grid =
[[123 142 100 124 123 119]
 [136 133 131 116 158 126]
 [148 140 126 149 133 131]
 [135 122  98 134 141 129]
 [107 117 126 106 119 123]]
grid[0, 0]	123
grid[3]	[135, 122, 98, 134, 141, 129]
grid[:, 4]	[123, 158, 133, 141, 119]
grid[4, 4]	119
grid[1, 4]	158
grid[1]	[136, 133, 131, 116, 158, 126]
grid[2]	[148, 140, 126, 149, 133, 131]
grid[1, 3]	116
grid[1, 2]	131
grid[:, 0]	[123, 136, 148, 135, 107]
grid[2, 4]	133

x =
[[127, 125, 132, 127, 129, 131, 131],
 [128, 128, 129, 128, 128, 127, 129],
 [129, 128, 127, 128, 127, 130, 129],
 [130, 133, 126, 130, 126, 128, 130],
 [128, 130, 129, 129, 128, 128, 130],
 [127, 132, 128, 131, 130, 127, 127],
 [106, 108, 157, 118, 152, 107, 114],
 [127, 123, 128, 127, 129, 133, 127],
 [127, 127, 129, 128, 128, 129, 129],
 [128, 126, 126, 127, 127, 129, 127],
 [128, 128, 128, 128, 128, 128, 129],
 [126, 129, 129, 129, 130, 127, 127],
 [128, 129, 127, 128, 128, 128, 128]]
x[0][0] -> 127
x[10][2] -> 128
x[12][4] -> 128
x[11][4] -> 130
x[10][6] -> 129
x[:, 2] -> [132, 129, 127, 126, 129, 128, 157, 128, 129, 126, 128, 129, 127]
x[2][3] -> 128
x[11][3] -> 129
x[3][6] -> 130
x[0][5] -> 131
x[0][2] -> 132
x[6][5] -> 107
x[7] -> [127, 123, 128, 127, 129, 133, 127]
x[6][0] -> 106
x[7][1] -> 123
x[5][5] -> 127
x[:, 3] -> [127, 128, 128, 130, 129, 131, 118, 127, 128, 127, 128, 129, 128]
x[:, 0] -> [127, 128, 129, 130, 128, 127, 106, 127, 127, 128, 128, 126, 128]
x[5][0] -> 127
x[8][5] -> 129
x[:, 5] -> [131, 127, 130, 128, 128, 127, 107, 133, 129, 129, 128, 127, 128]
x[6][4] -> 152
x[1] -> [128, 128, 129, 128, 128, 127, 129]
x[0][3] -> 127
x[9] -> [128, 126, 126, 127, 127, 129, 127]
x[8][3] -> 128
x[2][6] -> 129
x[0][6] -> 131
x[10][1] -> 128
x[2][2] -> 127
x[7][5] -> 133

data =
[[133 130 146 124 121 123 126 111 125 127 118 130 132 112 124 140]
 [135 131 154 120 117 119 124 104 125 126 110 130 135 105 123 144]
 [134 131 148 123 119 122 124 108 124 126 116 131 132 110 123 141]
 [134 131 149 122 119 121 124 107 125 126 114 130 134 108 124 142]
 [123 126 109 134 135 132 131 146 131 128 139 126 123 143 132 117]
 [132 131 140 125 122 121 125 115 125 124 119 129 131 114 125 139]]
Rows and columns are counted from 0.
(0, 0)	133
(2, 11)	131
(5, 7)	115
(4, 4)	135
(0, 15)	140
(1, 7)	104
(3, 6)	124
(5, 10)	119
(5, 4)	122
(0, 13)	112
(4, 5)	132
(3, 14)	124
(5, 6)	125
(2, 9)	126
(2, 2)	148
(2, 4)	119
(5, 13)	114
(5, 12)	131
(1, 6)	124
(4, 8)	131
(5, 5)	121
(1, 5)	119
(0, 9)	127
(3, 4)	119
(5, 15)	139
(0, 6)	126
(4, 11)	126
(2, 15)	141
(0, 4)	121
(1, 8)	125
(3, 10)	114
(0, 14)	124

m =
[[148 114 151 128]
 [147 115 122 111]
 [155 110 158 128]
 [123 129 128 128]
 [103 134 127 127]
 [129 127 127 127]]
m[0][0] -> 148
m[5][2] -> 127
m[1][3] -> 111
m[1][0] -> 147
m[1] -> [147, 115, 122, 111]
m[1][1] -> 115
m[5][0] -> 129
m[3][3] -> 128
m[4][3] -> 127

B = [[112, 121, 135, 116, 134, 142], [132, 123, 124, 129, 126, 118], [128, 128, 128, 127, 128, 128], [123, 129, 110, 122, 134, 137], [125, 127, 130, 121, 125, 127], [129, 127, 129, 127, 128, 128], [142, 115, 108, 121, 112, 141], [128, 128, 130, 128, 127, 129], [134, 140, 134, 133, 138, 133], [129, 126, 127, 128, 128, 126], [118, 114, 155, 116, 142, 125]]
B[0, 0]: 112
B[:, 1]: [121, 123, 128, 129, 127, 127, 115, 128, 140, 126, 114]
B[9, 4]: 128
B[9, 5]: 126
B[10, 0]: 118
B[7, 3]: 128
B[3, 2]: 110
B[2, 5]: 128
B[9]: [129, 126, 127, 128, 128, 126]
B[1]: [132, 123, 124, 129, 126, 118]
B[8, 1]: 140
B[5]: [129, 127, 129, 127, 128, 128]
B[3, 4]: 134
B[3, 0]: 123
B[8, 2]: 134
B[7, 2]: 130
B[3, 5]: 137
B[2, 3]: 127
B[:, 3]: [116, 129, 127, 122, 121, 127, 121, 128, 133, 128, 116]
B[6]: [142, 115, 108, 121, 112, 141]
B[4]: [125, 127, 130, 121, 125, 127]
B[6, 1]: 115
B[3, 3]: 122
B[5, 0]: 129
B[7]: [128, 128, 130, 128, 127, 129]
B[6, 3]: 121
B[8, 4]: 138
B[:, 5]: [142, 118, 128, 137, 127, 128, 141, 129, 133, 126, 125]
B[9, 1]: 126
B[7, 4]: 127

W =
array([[127, 127, 128, 127, 128, 128],
       [129, 131, 132, 127, 131, 118],
       [127, 127, 127, 127, 127, 128],
       [128, 128, 128, 128, 128, 127],
       [145, 145, 146, 143, 145, 105],
       [110, 109, 109, 112, 109, 149]])
W[-6][0] = 127
W[4][5] = 105
W[5][4] = 109
W[-4][-2] = 127
W[4][0] = 145
W[-6][1] = 127
W[-6][3] = 127
W[:, -4] = [128, 132, 127, 128, 146, 109]
W[1][5] = 118
W[-4] = [127, 127, 127, 127, 127, 128]
W[1][-4] = 132
W[-6][-1] = 128
W[:, -3] = [127, 127, 127, 128, 143, 112]
W[1][-6] = 129
W[-3][-6] = 128
W[-5][4] = 131
W[-1][-3] = 112
W[1][-3] = 127
W[4][-5] = 145

X =
[[122 132 138 132 121 131]
 [126 124 129 133 128 133]
 [108 123 127 108 122 136]
 [130 129 127 129 128 131]
 [122 132 139 129 121 128]
 [111 122 124 113 129 132]
 [120 135 150 125 112 134]
 [123 128 126 124 124 135]
 [119 112 139 115 136 131]
 [127 126 125 126 126 133]]
X[0,0] => 122
X[5,5] => 132
X[9] => [127, 126, 125, 126, 126, 133]
X[8,0] => 119
X[1,2] => 129
X[:, 5] => [131, 133, 136, 131, 128, 132, 134, 135, 131, 133]
X[4,2] => 139
X[0,5] => 131
X[9,2] => 125
X[6,5] => 134
X[8,4] => 136
X[5,3] => 113
X[2,4] => 122
X[7,1] => 128
X[9,0] => 127
X[8] => [119, 112, 139, 115, 136, 131]
X[0] => [122, 132, 138, 132, 121, 131]
X[2,0] => 108
X[1,4] => 128
X[2,3] => 108
X[9,1] => 126
X[7,2] => 126
X[6] => [120, 135, 150, 125, 112, 134]

A =
[[121 128 139 126 135 138 131 126]
 [124 125 119 131 129 117 130 127]
 [127 128 139 130 136 109 127 131]
 [133 129 104 122 134 139 129 128]
 [129 129 133 127 125 123 122 125]
 [131 128 140 133 126 119 130 133]
 [130 128 130 132 124 121 132 129]
 [124 127 116 126 154 116 125 129]
 [128 126 122 129 138 135 128 126]
 [132 128 122 131 134 143 125 129]
 [130 126 126 121 138 143 131 128]
 [129 129 114 129 128 122 128 127]
 [128 126 113 128 120 122 128 125]]
A[0][0]: 121
A[-4]: [132, 128, 122, 131, 134, 143, 125, 129]
A[:, -3]: [138, 117, 109, 139, 123, 119, 121, 116, 135, 143, 143, 122, 122]
A[:, 1]: [128, 125, 128, 129, 129, 128, 128, 127, 126, 128, 126, 129, 126]
A[8]: [128, 126, 122, 129, 138, 135, 128, 126]
A[-9][-5]: 127
A[10][-1]: 128
A[-4][1]: 128
A[-12][0]: 124
A[:, -6]: [139, 119, 139, 104, 133, 140, 130, 116, 122, 122, 126, 114, 113]
A[12]: [128, 126, 113, 128, 120, 122, 128, 125]
A[2]: [127, 128, 139, 130, 136, 109, 127, 131]
A[0][-4]: 135
A[-12][3]: 131
A[-5][3]: 129
A[:, 3]: [126, 131, 130, 122, 127, 133, 132, 126, 129, 131, 121, 129, 128]
A[:, 6]: [131, 130, 127, 129, 122, 130, 132, 125, 128, 125, 131, 128, 128]
A[6]: [130, 128, 130, 132, 124, 121, 132, 129]
A[-4][6]: 125
A[12][-1]: 125
A[12][-2]: 128
A[-9][2]: 133
A[8][-6]: 122
A[3]: [133, 129, 104, 122, 134, 139, 129, 128]
A[:, -4]: [135, 129, 136, 134, 125, 126, 124, 154, 138, 134, 138, 128, 120]
A[-12][7]: 127
A[11][5]: 122
A[4]: [129, 129, 133, 127, 125, 123, 122, 125]
A[10]: [130, 126, 126, 121, 138, 143, 131, 128]
A[12][-4]: 120
A[-11][6]: 127
A[-4][4]: 134
A[-7][0]: 130
A[11][3]: 129
